128 stands for zero in the data rows.
Every row belongs to one group in each of 4 separate groupings. In each grouping, groups are numbered from 0 in the order they first appear among the rows asked about.
The rows in order, each followed by its group in each grouping, the strongest grouping first:
176|119|102|135|134|141|153|130|095|030|069|168|054|206|094|075|121|063|094 --> 0 0 0 0
218|078|091|083|170|176|148|020|187|156|174|053|163|119|129|134|079|114|151 --> 1 1 1 0
082|141|156|112|142|093|115|165|117|176|112|171|184|072|143|133|138|204|160 --> 2 2 1 0
198|122|056|111|160|151|151|123|110|021|054|162|111|157|161|118|103|057|190 --> 0 1 1 0
066|132|148|120|140|099|110|154|101|169|145|174|172|047|149|123|116|198|145 --> 2 2 1 1
063|151|179|134|142|097|104|147|120|151|107|130|142|087|132|143|151|196|137 --> 2 2 0 1
168|148|157|169|118|174|113|152|160|148|223|150|094|176|166|213|158|025|084 --> 3 3 0 1
154|103|083|156|125|151|152|128|119|007|097|194|073|183|080|042|115|075|106 --> 0 0 2 1
182|117|076|116|187|151|127|120|121|022|071|147|101|145|142|103|092|056|201 --> 0 1 1 1
162|140|124|175|078|164|106|176|189|158|224|164|121|200|180|198|174|038|116 --> 3 3 2 0
072|166|178|116|135|106|083|142|103|180|116|141|158|067|128|144|141|195|124 --> 2 2 0 1
174|130|044|121|126|168|141|126|132|011|062|144|103|184|130|110|125|061|185 --> 0 1 2 0
144|136|131|146|135|196|106|141|119|058|079|158|103|179|138|043|160|112|181 --> 0 2 2 0
073|152|174|109|149|090|106|146|094|143|108|149|162|074|120|142|139|189|126 --> 2 2 0 1
171|183|112|140|061|159|176|175|194|129|241|165|111|179|145|157|175|049|063 --> 3 0 2 0
156|125|078|132|142|111|163|154|114|031|077|160|068|227|118|045|084|077|125 --> 0 0 3 0
164|130|148|111|172|191|092|135|101|049|058|164|093|196|131|043|144|101|146 --> 0 2 0 0
051|147|154|120|117|108|099|156|120|151|133|148|172|066|124|157|156|191|157 --> 2 2 2 1
154|113|072|120|125|121|158|138|112|041|074|166|057|212|135|046|089|067|119 --> 0 0 3 0
187|072|119|121|151|158|177|021|142|186|169|063|113|161|089|078|102|114|045 --> 1 0 0 0
182|226|190|108|104|196|115|157|172|135|207|152|132|155|175|175|188|073|101 --> 3 2 0 0
099|159|110|113|125|077|129|126|104|141|077|102|121|046|111|227|133|160|142 --> 2 1 0 1
072|113|090|145|077|063|167|146|112|159|122|147|136|101|109|146|140|205|089 --> 2 0 2 0
097|127|091|126|107|075|119|139|139|132|101|096|146|052|111|213|117|177|164 --> 2 1 2 1
155|068|123|118|141|149|174|044|129|172|194|057|121|147|065|104|082|119|042 --> 1 0 0 1
062|147|152|137|113|101|113|159|121|152|112|158|164|064|138|127|179|216|154 --> 2 2 2 0
055|144|136|127|120|118|106|156|138|163|115|140|177|082|128|130|160|203|163 --> 2 2 2 0
165|090|163|097|144|173|141|059|148|171|186|024|174|172|124|045|105|127|128 --> 1 2 3 0
070|096|128|182|121|060|086|169|114|192|111|119|130|112|172|165|094|162|160 --> 2 3 3 1
067|081|113|165|110|064|109|168|107|194|099|136|138|122|174|177|106|155|144 --> 2 3 3 0
196|187|155|127|087|129|178|164|166|132|209|156|101|175|154|180|162|040|037 --> 3 0 0 0
174|196|158|118|102|141|171|142|167|139|212|162|096|182|149|168|150|047|046 --> 3 0 0 0
058|147|183|118|124|081|097|157|112|143|112|121|173|084|143|134|120|178|155 --> 2 2 3 1
176|090|178|117|168|203|097|044|136|169|180|035|154|146|098|093|135|124|112 --> 1 2 0 1
103|151|084|133|101|083|140|125|140|136|103|110|144|039|128|205|136|186|153 --> 2 1 2 0
147|126|134|135|134|197|100|153|110|014|091|172|111|181|126|032|150|117|187 --> 0 2 2 1
191|084|165|097|177|196|103|033|146|180|161|039|153|158|099|081|132|127|125 --> 1 2 0 0
086|142|150|123|122|100|127|163|131|181|099|169|155|058|119|140|179|206|148 --> 2 2 2 0
065|127|126|140|089|028|164|159|120|167|115|135|134|106|131|133|091|165|094 --> 2 0 3 0
090|156|170|132|136|101|108|147|097|170|107|130|157|088|143|151|165|199|130 --> 2 2 0 0
083|120|093|147|067|064|177|152|120|152|131|160|125|088|086|150|140|197|095 --> 2 0 2 0
179|107|078|151|141|159|156|143|087|035|106|192|071|173|110|059|077|059|121 --> 0 0 1 1
137|108|118|122|140|206|097|125|125|027|087|172|107|162|119|035|154|106|170 --> 0 2 2 1
079|152|192|118|134|095|089|156|091|161|097|140|150|076|125|149|156|189|142 --> 2 2 0 1
109|151|110|134|123|083|117|136|116|137|080|109|136|049|107|228|119|156|143 --> 2 1 0 1
154|219|186|122|087|159|115|170|182|130|225|122|137|186|182|148|165|062|122 --> 3 2 3 0
076|140|126|139|107|048|140|143|108|144|130|146|103|059|082|159|114|167|059 --> 2 0 0 1
178|100|174|111|170|210|125|041|143|166|195|036|152|140|095|071|117|134|106 --> 1 2 0 1
153|021|135|161|172|189|114|058|141|198|184|052|105|149|113|134|091|071|112 --> 1 3 0 1
069|163|121|110|102|056|128|143|123|122|084|107|159|074|153|200|084|165|169 --> 2 1 3 1
175|019|116|152|166|193|096|043|144|213|169|046|117|175|136|127|099|100|098 --> 1 3 0 0
117|149|115|112|121|036|126|121|126|158|074|117|138|060|133|209|125|169|142 --> 2 1 0 0
181|086|146|087|171|193|120|050|154|186|194|072|168|135|122|064|127|131|124 --> 1 2 1 0
066|131|141|145|107|060|150|156|100|160|116|152|111|067|109|145|111|158|066 --> 2 0 0 1
150|127|123|135|146|172|099|151|130|032|067|162|121|186|140|047|158|120|167 --> 0 2 2 0
170|131|069|123|141|171|115|109|131|013|066|144|086|164|121|109|103|068|193 --> 0 1 2 1
099|157|105|115|149|054|128|137|127|148|109|134|142|042|146|209|085|159|170 --> 2 1 1 1
057|150|174|125|120|085|122|164|108|171|096|113|178|088|153|120|145|197|141 --> 2 2 3 0
178|106|043|106|126|172|122|117|142|013|056|154|107|159|122|113|139|085|188 --> 0 1 2 0
085|084|111|184|118|071|092|167|128|198|117|156|128|092|144|169|138|181|158 --> 2 3 2 0
162|024|116|144|174|179|118|062|152|202|227|052|139|147|117|108|064|108|138 --> 1 3 1 1
156|107|061|137|140|149|154|131|118|026|085|169|078|193|103|059|148|074|116 --> 0 0 2 0
165|182|109|142|064|135|176|164|184|116|242|151|100|162|140|170|156|053|061 --> 3 0 2 0
161|076|094|172|159|177|081|152|072|074|064|167|073|224|153|120|128|047|159 --> 0 3 0 0
193|116|074|111|155|163|134|097|100|037|033|149|077|182|140|137|125|071|167 --> 0 1 0 0
105|155|107|118|136|076|132|132|121|166|067|106|143|075|121|213|130|146|154 --> 2 1 0 0
138|216|197|123|087|169|124|158|174|134|242|130|148|178|178|162|149|046|126 --> 3 2 3 1
182|188|123|121|093|149|181|167|181|129|251|178|110|163|169|140|116|043|061 --> 3 0 1 0
082|132|122|133|123|046|164|159|100|150|105|137|119|074|100|173|113|164|058 --> 2 0 0 1
169|092|187|093|166|215|116|040|126|174|177|038|158|156|092|072|140|133|131 --> 1 2 0 1
155|141|166|128|164|202|104|153|092|027|066|156|090|179|131|055|128|084|159 --> 0 2 0 1
167|076|126|105|132|124|180|030|146|157|204|033|139|170|079|078|067|107|071 --> 1 0 3 1
064|149|168|115|127|088|104|168|102|171|098|131|191|107|160|117|153|191|146 --> 2 2 3 0
072|149|162|120|106|111|097|153|129|166|109|141|163|080|144|121|173|210|154 --> 2 2 2 0
179|112|122|089|144|171|143|021|158|145|166|000|146|143|121|125|064|100|147 --> 1 1 3 1
062|124|089|157|088|048|164|153|123|149|145|147|122|079|090|149|117|183|095 --> 2 0 2 1
059|129|153|130|104|104|109|155|124|176|111|140|161|080|122|106|163|213|154 --> 2 2 2 0
088|136|151|141|107|057|152|148|099|164|104|161|106|060|094|160|115|163|071 --> 2 0 0 1
